Rotation paths and how fast each direction turns (deg/step)
Each turn is a multiple of 5 degrees from 10 to 175, or 0.
Each row of a path follows its step; steps can be skipped.
path 1
step 0: [  7  12  -9 -10  -9  -5   0 -15   1   3   1  18   2  -3 -10 -16  14  -5
   9  -3   3   5  -8  14  -4   3  -4   1 -12  -6]
step 1: [-10 -15 -10 -13   9  -7   2  -2   2  -1   4  -3   8  -2  -8  -2   0   8
   5  10   1  17   5  13 -12   1  12  -8   0  16]
step 2: [ -7  -3 -15  -3  -1  -2  -3  -2  14  11  -2   7 -14   5   9  -6  14   8
  -5  -1  -1  14   5  -1 -14  -7 -13   5   4 -15]
step 3: [  4  -2   9 -11   8  10   1   5   1   6   5  -4  -2  -6 -11   0  -2  21
  -1   9  15  10  -9 -14 -12   0  -1   5 -15   3]
step 4: [ -4   4 -15  -1 -10   6  -3  -6  10  13  -8   4  -1  -3 -12  19  -3  -1
  18   0  13   0   7   2   1  -9 -13  10  -2   1]
step 5: [ -4   6   5  -4 -11  23   6  -8  13  -2  -6   0   0   2  -1  -8   8   6
  -1   7   0  10  13  -1   7   0  13  -3 -17  13]
step 6: [ -5   2   1  -9   7   4  -7  -1   5  22 -17  -2   4   6   1   5  12 -10
  -2   0   6  -3   9  -5 -12  11  -1   2  15  15]
step 7: [ 14   3  10   8   3   7   8   9  15   7  -6   9   2   4   8   6  -6  16
  -6 -19   1  12   9  -8  -3 -10   6  -8   1   3]
step 8: [  7   5  11   1  -2   0   0   6   7   2 -14   9  -4   5   8   2  -9 -23
   7   1  21  -1 -10  -4 -11   5   0   8 -14   2]
Speeds:
[ 1 -5  4 -1  2  2  7  3  4 -3  4 -3  3 -2 -3  0 -3  5  0  2 -4  0  3 -2
  1  1  3 -5 -4  2]
175
[-3  0  0  3 -4  0 -5 -6  6 -1  4  0  2 -4 -3 -3  3 -4  1  2 -1  1  1  3
  4  3  4 -1  2  5]
80
path 2
step 0: [-14   7   1 -18   2   0   7 -13  -4  -8  -2  -3 -16 -22 -13   5 -14   2
   6   8   4   0  -3  -3   2 -10  -3  -7  -3   9]
step 1: [-10 -16   2  -7   8  19  -2  -4 -15  10   3 -16  -9  -8 -13  15  -1  -1
  13  -4  -1   4  -3  -3  -1 -13   7   2   5  -2]
step 2: [ -6   0   2  -7   3   1   0   8 -13   7   5   8  -7 -18  -1   4  -5  -3
   2  -7   3  24 -14  -7 -12 -11  -4  19   1  -3]
step 3: [-10  15  -3  -4  -4  10   6 -13  -6 -10   4 -14 -13 -15 -10  -6 -16 -12
   1   4  -3  13 -12   8   0  -2   0   8   0   1]
step 4: [-14  -2  -8 -12 -11  15  -1  -6 -10   5   6  -6  -5  -2 -13  17  -6  -3
  11  -2   8   2 -10 -11  16   0  11   6  -8  -2]
step 5: [  3  -7   3 -11   7  -2   2   5 -23  -8  16   1  -4 -13  -6   4  -4 -11
   6   9  16   5  -5 -14  -5  -8   1  14  -1  -3]
step 6: [  2  -8   2   2  -8  17  20  -2  -7 -10   6  -6   1  -8 -12   4  -8 -19
   3   2  -4  17  -8   9  -6  -2  -2  13   4  -1]
step 7: [ -5   5 -14  -3 -21   1   5  -8 -10   6   7   4  -2   1 -12  13  -8  -6
  -4   0   5   9 -16  -1  -4  -3  12  13 -12  14]
step 8: [  7  -1  -4  -7  -7   0  -1  -3 -13  -2   9  -4  -6  -2 -15  -8  -7  -8
   5  24   8 -11 -17 -12   3 -11   9  11   4  -5]
Speeds:
[ 6 -1  0 -2  5  0 -3  7  2 -2  1 -2  4 -2  1  1  1 -2  1 -2 -4  4  3  0
 -2 -1 -4  9  2 -3]
100
[ 0  4  1  5  2 -1 -4  1 -5  6  1  6  1  5  3  2 -2  0 -2  1  4  1  0 -6
  2 -6  1  3  1 -1]
125
[ 0 -5  6 -2  5  0  5 -1 -1 -3  1  2  3 -1 -1  6  0 -2  3  1  4 -1  8 -2
  2 -1 -1 -4 -1  1]
80
[-1  2 -5 -6 -1 -8 -1  2 -1 -2  2  5 -1 -4  2  2  1  3 -2 -2  3  1  0 -3
 -4  2 -4  0 -5  6]
145
